Which row each row swaps with, under one turn or mirror
puf: [  3  -5 -18   4   3   7  -1   0   8   4   8   6 -12  -4   8 -15  -5  -3
   4  -2  -4  -6   7  10  -2   5  -4 -13   7]
Terok: [ -1   2 -13   7 -12  11  -1  -1  -2   2  20  10 -12   6  -7  -4  -8  -7
   1   5 -11  -2   0  12  -5   1   3 -13   1]
sitek: [ 10  -8  -4  11  -7   6  -9   0  -4   4  13   5  -5  11 -11 -15   6  -5
  -4  -7   2 -18  -8   7 -14   0  -7 -18   4]
kimak: [  7   0  -6  10   7   4  -3   4  12   6  11   2  -5  20  -2   2  -4   6
   4  -4   1  -2  -6   4  -7   7 -11  -6 -12]
par: [  6   0  -8  -4  -3   9 -12  -6   2  -7   3  -2  -2   2   6  -4   3  -7
 -13   3   2  -4  -2  12  -8  11  -2  -8   9]
Ful: [  6  -9 -15   3   4   7  -9  -3  -3   4  10   2  -1  15   7  -7   6 -11
   3   2   1  -8  -7  12 -14   4   0  -2  -8]
ralad: [  4 -11  -5  -3   3   5  -9   4   7   7   7  -8  -1   8   2  -1  -5 -17
  12   7  -2   7 -12   6 -10   3  -8  -2   4]
nimud: [ 15 -10  -2  -8   2  -1   1  -4   2   3  18  12  -8  -2  -3  -2  -6  -1
   5  -3   3   4  -3 -10   5  -2 -12 -17  -2]
fozig: [ 17  -6  -8   8   7   7  -2  -1  14   9  17   4 -13  19  -2  -7  -1  -1
  -7   5   3  -5  -5  10   0   9 -11 -12  -6]
Gebi: [  2  -3  -7 -10  -8   3 -11   5   2   6  10  -4   2  12   5  -7  -3  11
  -4  -5   7  -4 -13   4   0  -9  -9  -8   7]
dos: [ 10 -10   1   0  -2  -6 -17   7  -7   8  13  15  -8  11   2  -7   1 -17
   7  -2   0   6  -1   5  -3   1  -6 -22   6]
Rir: [  6   1 -17   5  -6  10 -13  -2   1   5  12   8 -10  11  -3   1   0   4
  13  -2   0  -1 -12   0  -3 -12  -5 -16   0]
Lukav: [  8  -2  -5  -5  -4   5  -6  -2   4  -5  19  -5  -7   3  -8   1 -19   4
  -8   8   2   5 -16   1  -5   4  -7 -15   0]
zinu: [ -5  -8 -17  11   1   5  -6  -3  10   1   4   5  -2   5  15  -7  -8   3
  -4  -1  -8  -4   1   7  -4   7  -9 -10  -1]
lusev: [ 16  -5  -4   9   2   5  -5  -6  16   7  13   5 -14  15  -8  -1   5  -5
  -1   4  -2  -2 -12   0  -4   9 -13 -14  -9]
lib: [  5  -4  -8  -4  -4   7 -11  -9   0  -7   3   1   1   0   6  -5   5 -11
 -12   4   1   0  -4   9  -7   9  -3 -10  13]
lonar: [  6  -6 -18   7   3   7  -1   1   8   4   8  11  -8  -2   9 -14  -4   0
   2  -2  -2  -6  10   7   0   3  -7 -13   4]
Vov: [  0  -9  -2   7  -6  -9 -23  -5   7   4   8   2  -6   6   8  -1  -1  -5
   5  -8 -11   7 -14   1  -7   6 -12 -13  -1]
gote: [  8  -4 -18   4   7   8  -3   0   4   6   9  10 -12  -6   3 -11  -3  -2
   4  -6  -2  -7   7  13  -3   4  -3 -14   5]
kud: [ 12 -16  -1   7   1  -4  -9  -5  -6   2  18   3   0  14  -6  -2  -1  -4
  16  -6   3 -10  -5   7 -10   5  -8 -21   0]
zov: [  0 -15   2   5  -2   0 -13  10  -9  -2  15   6  -7   9   7  -6  -8  -2
   0   5  -4   3  -8  -7  -9   0 -15  -9 -11]
mul: [  7 -17  -5  -6  -7 -13 -11  -5  -8  13  14   5  -6   6   0  -6   5  -3
  -9   1  -9   5  -6  -2  -2   8  -4 -15   4]
tomid: [ -1   1 -16   5 -10   6   0  -1  -6   3  19   7 -14   5  -9  -2 -11  -5
   2   8 -11   2   0  11  -3   0   2 -11   0]
Tapev: [ 11  -8   3  -5  -5   0  -7   1   2  -6  16  -3  -1   1  -8  -2 -12   4
  -9   2   4   4 -19  -5  -8   8  -8 -17   3]
lifu: [  9   6 -13   0  -1   2 -15  -1   9   8  17   5 -15  10   1  -4 -10   5
   7  -8  -2   4  -3  11  -2  -3   1 -23  -3]
kal: [ 12 -13   4  -4  -3  -3 -14   5   2  -2  15  -3  -2   1 -11  -5  -9  -1
 -10  -3   9   4 -13  -7  -8   9 -10 -18   7]
miz: [ -2  -4  -2   5 -15   6  -2   8  -8   4  20   9  -6   4 -12  -6  -3 -14
   6  -4 -10  -5   0   7  -6   2   0  -7   5]
sufin: [ -3 -14   1   8  -3   3  -8  14  -4  -5  20   4  -9   6   5  -6  -9  -2
  -3   5  -4   1  -7  -2 -12  -2 -13 -11  -8]
Sokiz: [  6  -7  -3   2   0  -7   0   4   3   8   7   6  -1  17  -6  -6 -11   7
   3   0   5  -7 -19   0   0   4 -17 -14  -2]
Gafuf: [  4  -2 -19   2 -10  12  -9   3  17   4  12   3 -12   4  -8  -1   0  -5
   2   0  -1   0  -7   9   7  10  -7   0   0]
naseg: [  3  -5 -18   0  -7  15 -12   6  16   0  13  -1 -10   6  -6  -2  -4  -7
   3   3  -1  -1  -8   9   3   9  -6   4   4]
gaso: [ -5  -3 -14  11  -3   1 -12  -5   7   3   3  -1  -2   7  15 -11  -9   2
  -3  -4 -10  -4  -3   4  -3   7 -11 -12  -2]
lam: [ 11 -10   3  -5  -2  -1  -8   1   3  -4  16  -5  -2   1 -10  -2 -16   1
  -7   3   4   6 -16  -6  -7   7  -9 -16   0]
vomeg: [ 14  -2 -10   6   5   6  -5   3   8   9  19   7 -11  18   6  -9  -2   0
  -5   7   8  -6  -2  14   4   6  -8 -15  -3]
dab: [  7  -1  -7  -3  -3   9 -10  -5   3  -6   5  -2  -2   0   5  -3   3 -10
 -12   6   0   0  -6  10 -10  13  -1  -8  10]
fulep: [  6   7  -7   7   5   9 -10   3  16  -5   9   1  -7  17  -3   1   3  -1
   0  -3   4  -6  -1   9 -10   9  -8  -8  -4]
Tinub: [  5 -12 -10  -3   1  11 -13   4   7   5   6  -5   0   5   2  -2  -4 -17
   9   6   3   6 -12   8 -10   5  -8   0   5]
gega: [  9 -15  -1  -2  -2  -9 -20   3  -5  10  16  11  -8   9   1  -8   1 -12
   9  -7   2   5  -3   0  -3   1  -7 -22   5]
div: [  6   1  -4   9   8   2   1   1  12   5  11   5  -8  20  -1   4  -7   5
   6   0  -2  -1  -5   1  -3   8 -12  -8 -11]
mal: [  7  -8 -18   3 -11   0 -10   3  17  11  18   4 -16   7  -7  -3   1   4
  -2  -3  -6   2  -5   3  10  10  -5  -6  -3]
lufi: [  7 -10 -13  -2 -10  -6 -11   0  13  15  19   7 -14   7  -6  -3   3   5
  -3  -3  -8   4  -4   1   9  11  -4  -6  -2]
Mag: [  3 -12   9  -9 -10  -4  -7   8   2   3  20   1   0   8  -7  -7   1  -3
   0 -14  -2  -6  -7  -1  -3   5 -10  -1   8]
nofu: [ 14  -5 -11 -10  -4   6  -2  -3   6   2  13  14  -2   1  -4 -11  -8   1
  -6  -3   8  -4 -12  -1  10  -2  -6 -19   5]
raka: [  0   2 -11   4 -12   8   0   2  -6   7  20   6 -14   5  -9  -4  -5 -10
   5   2 -11   0   2   8  -3   3   4  -9  -1]
biban: [ 14 -16   1   4  -2  -2 -16   8   2  -3  15   1  -2   6 -12  -8  -2  -5
  -7  -9  10  -2  -9  -8 -11   7 -12 -14   5]
fika: [ -4  -6 -16  11   0   0 -13  -6  14   1   5  -1  -2   7  11  -8  -7   3
  -4  -5  -7  -2   0   8  -3   7  -9 -14  -2]
Lomuf: [ 14 -11  -2 -12   5   2  -5  -3   1   1   8   5 -12  -3  -5  -8   1  -9
   9   2  -5   0  -1  11 -17   6  -1  -9   2]
lilap: [ -1 -16   5   6  -1   0 -11  13  -7  -5  16   8  -5   8   2  -5  -7  -4
  -2   5   0   4  -5  -5 -11  -2 -15 -12  -7]
pemor: [  0 -22   2   5   0  -1  -7   9  -6  -2  17   9  -3   6   5  -4  -8   1
  -1   3  -2   2  -4  -8 -12   0 -14 -12  -8]
gekab: [  7  -5  -3  -7  -4   1 -13 -10  -4  -3   6  -1  -2   2   4  -5   8  -7
 -15   3  -1   0  -6   8  -9  10  -1 -13  12]
poves: [  0   6 -15   3  -8  10   0  -3  -4   5  15   3 -11   4  -6  -1 -14  -2
  -1   9 -10   2  -6  10  -3   0  -1 -15   1]
bevi: [ 9  8 -7  6  2 13 -7 -2 15 -7  9 -1 -8  8 -2  1  1 -4 -6 -5  2 -3  1  7
 -8  9 -7 -6  1]
biga: [  6 -10  -3  -7  -5  -3 -12  -7  -5  -3   6  -1   0   3   6  -6   5 -12
 -13   3  -1  -1  -4   9  -8  11  -5 -11  14]
zizu: [  0   0  -7   8 -13  10   0   4  -6   2  23   8 -12   5  -9  -4  -5 -11
   3   1 -10  -3   0   8  -4  -1   2  -8   2]
Fiso: [  9  -7 -18  -3   3   5  -4   0  -1   4   8   5 -13  -7   1 -16  -3  -5
   3  -3   0  -5   7  12  -8   2   0 -12   8]
fovar: [ 14 -15  -1  -4   6   0  -2   3  -1   5  21  16  -9  -2  -3  -3  -3  -2
   7  -6   2   3  -2  -8   1  -1 -11 -17  -4]
buda: [ 12 -16  -2  10  -2   3  -9  -6  -9  -1  15   6  -1  14 -10  -5   2  -4
   6  -7   3 -15  -6   7 -11   3  -9 -19   2]
meruz: [  5 -16  -9  14  -1   1 -13   9  -6   5   8   8   4  17  -1 -10   4  -7
   0  -7   9  -9  -5   4  -9   5  -8  -9   1]
Tunal: [  9  -8   0  -7  -1   1  -5   0   4  -5  17  -5  -5   0 -10  -3 -15   5
  -9   4   3   7 -17  -3 -10   5  -8 -16   0]
netap: [  3  -7 -13   1  -2  15 -10   7   9   1   6  -6  -5   4  -2  -4  -6 -13
   5   7   3   2 -11  13  -6   8  -9   2   4]
rito: [  1  -7   3   4 -14   3  -2   9  -7   4  20   8  -6   7 -11  -6   3 -14
   5  -9  -9  -6   1   5  -7   2  -3  -5   4]
dol: [  5 -15  -7  -4  -9 -16  -5  -5  -5  13  18   8  -7   8  -3  -5   3  -2
  -7  -2 -10   4  -2   0   4   7  -4 -13   3]
sezip: [  2   6 -13   2 -10   9  -1  -2  -5   2  19   4 -12   6  -6  -3 -10  -3
  -3  11  -9   3  -4  11  -3   3   2 -16  -1]
lupi: [ 11 -19  -2   0   3  -1  -3   4  -2   0  21  12  -7  -1   0  -6  -5   2
  10  -4   0   1   3 -10  -7  -2 -12 -15  -5]
nol: [  6 -15  -4  -5 -10 -16 -10  -8  -7  11  15   5  -6   6  -3  -6   2  -4
  -5   1  -9   5  -5   0   0  12  -4 -19   5]
datis: [  7   7  -8   0   0  14 -12  -6   8  -7   8  -3  -5   3   2   0   1  -8
  -9   2   2   0  -1   9  -9  10  -2  -9   7]
fud: [ -5 -10 -12  11  -4  -3 -12  -5  12   1   6   1  -3   5  15  -5  -3   1
  -4  -5  -9  -4  -3   4  -1   7 -12 -13   0]
tubez: [  7 -18  -4  -3 -10 -15  -9  -3   0  14  18  10 -11   9  -5  -5   3   0
  -5  -2  -9   4  -3  -1   3  10  -6 -15   3]
Tutes: [  4  -8   4 -14 -10  -3  -8   8   3   4  15  -4   2   8  -2  -6  -1   2
  -4 -14   4  -6 -12   1  -3   1 -11  -3   4]
rudor: [  8 -14  -9   1 -10 -13  -9  -3   7  15  17   6 -14   7  -6  -5   4   3
  -3  -5  -9   2  -4  -2   7  11  -6 -11   3]
semu: [  4 -12   8  -6 -12  -3  -5   9  -3   6  22   3  -3   5 -11  -8   3  -7
   0 -15  -3  -7  -6   1  -6   5  -7  -3   3]
bet: [  5  10 -11   0   0   8 -11   2   8   7  16   6 -18  10   3  -6 -11   0
   7  -3   0   3   1  13  -2  -3  -3 -20   0]
zupat: [  3  -6 -14  -3  -6  13 -11   7  12   0   7  -5  -5   3  -2  -1  -5 -14
   7   4   2   1 -12  10  -4   7  -9   2   3]
Gif: [ 10 -18   1  -5   1  -1  -3   4  -2   0  22  12  -8  -1   1  -5  -2   0
   8  -1   1   2  -2 -12   0  -3 -11 -16  -4]
zubuk: [  9  -8   0   2   4  -6  -5   9   4  22  11   4  -9  12   3 -17   3 -11
   0  -2  -5   3  -5   2 -10   0  -7 -14   7]
sul: [ -3   4  -3   8  -8   7 -16  14  -1   2  16   6 -12   8   8 -11 -10  -4
  -8   2  -4   3 -12   8  -8  -5  -9 -12  -2]
rebe: [  9  -4  -3  -3  -2   5  -7  -2   3  -3  17  -5  -7   2 -11  -1 -17   0
  -8   8   1   8 -18   0  -7   6  -5 -19   3]
Dusat: [  6 -13  -8  -3 -12 -13  -7  -2   0  16  17   9 -12   7  -7  -6   3   1
  -2  -4  -8   4  -2  -3   8  10  -4 -13   3]
Momi: [  4  -3   1 -13  -6   2  -8   5   4   6  12  -3   2  10   3  -5  -4  12
  -4  -8   6  -4 -14   3  -3  -4 -12  -6   6]
Zumot: [  4 -10   5 -12  -7  -2  -8   2   3   2  16  -3   5   9   1  -5   0   6
  -4 -13   5  -3 -13   0  -1   0 -13  -5   4]
tuden: [  8 -15  -1   7  -1  -4 -16  11   4   0  16   4   3  15 -10  -9   0  -8
  -4  -8  12  -6  -9  -5  -8   7  -9 -16   2]
sef: [  5 -19 -13  11  -1  -1 -14   8  -9   4  10   8   1  15   0 -14   2  -6
  -2  -8   7 -10  -4   3  -9   3  -3 -10   1]

Swapped with datis: kal
Swapped with rudor: zizu
Swapped with Sokiz: Ful
Swapped with lufi: miz
Swapped with gega: bet
Swapped with rito: mal
Swapped with zubuk: Rir
Swapped with buda: fozig
Swapped with lifu: dos
Swapped with Fiso: nimud
Swapped with Tutes: zupat
Swapped with sul: Vov
Swapped with dab: Tapev
Swapped with lilap: fika
Swapped with bevi: biban

